In the data rows, the value 128 means zero.
Here are some points:
[76, 148, 80, 134, 157, 89, 76, 185]
[180, 75, 79, 75, 184, 115, 92, 78]
[93, 182, 95, 123, 156, 82, 114, 106]
[84, 75, 187, 128, 81, 180, 183, 185]
[84, 95, 187, 80, 110, 180, 76, 185]
[156, 182, 114, 71, 184, 72, 183, 124]
[132, 182, 79, 179, 111, 147, 76, 78]
[180, 182, 156, 115, 92, 73, 109, 185]
[72, 96, 124, 113, 146, 180, 175, 109]
[147, 176, 84, 179, 184, 125, 92, 78]
[168, 75, 187, 176, 106, 134, 100, 154]
[131, 138, 187, 108, 77, 141, 183, 127]
[151, 75, 187, 175, 141, 159, 97, 149]
[134, 90, 143, 102, 153, 158, 147, 92]
[104, 182, 101, 116, 105, 135, 76, 78]
[72, 100, 187, 118, 135, 180, 181, 161]
[145, 130, 187, 113, 77, 176, 183, 117]
[157, 178, 82, 107, 184, 72, 183, 78]
[180, 179, 114, 71, 175, 72, 133, 162]
[138, 97, 187, 117, 103, 180, 92, 116]
Here are 14 more points, each followed by its number:
[134, 117, 165, 177, 145, 180, 136, 86] 0
[159, 182, 90, 152, 184, 72, 132, 78] 1
[130, 82, 182, 120, 175, 168, 158, 102] 2
[180, 140, 98, 138, 77, 108, 119, 137] 3
[78, 148, 112, 71, 151, 180, 183, 125] 4
[142, 122, 151, 165, 77, 72, 76, 185] 5
[72, 84, 187, 125, 102, 180, 131, 135] 6
[117, 102, 171, 179, 119, 180, 182, 114] 7
[166, 75, 115, 132, 120, 136, 183, 185] 8
[113, 127, 79, 179, 119, 165, 76, 78] 9
[180, 168, 88, 96, 126, 72, 76, 108] 10
[109, 182, 79, 170, 184, 160, 87, 89] 11
[180, 182, 88, 71, 136, 72, 182, 97] 12
[72, 99, 156, 122, 138, 88, 157, 83] 13
Which two of these numbered points are nearest to each point below, ignoring the 3 directions in which the first points spread most? Their numbers follow each, nearest first.
[72, 131, 187, 177, 77, 180, 76, 130] > 6 9
[96, 75, 94, 147, 77, 103, 78, 167] > 5 9
[72, 138, 125, 179, 184, 134, 134, 111] > 11 1
[99, 106, 187, 172, 77, 150, 76, 185] > 6 9
[151, 146, 79, 71, 161, 93, 113, 87] > 10 12
[161, 100, 96, 106, 115, 72, 183, 185] > 8 5
[94, 166, 86, 166, 77, 125, 129, 173] > 9 4
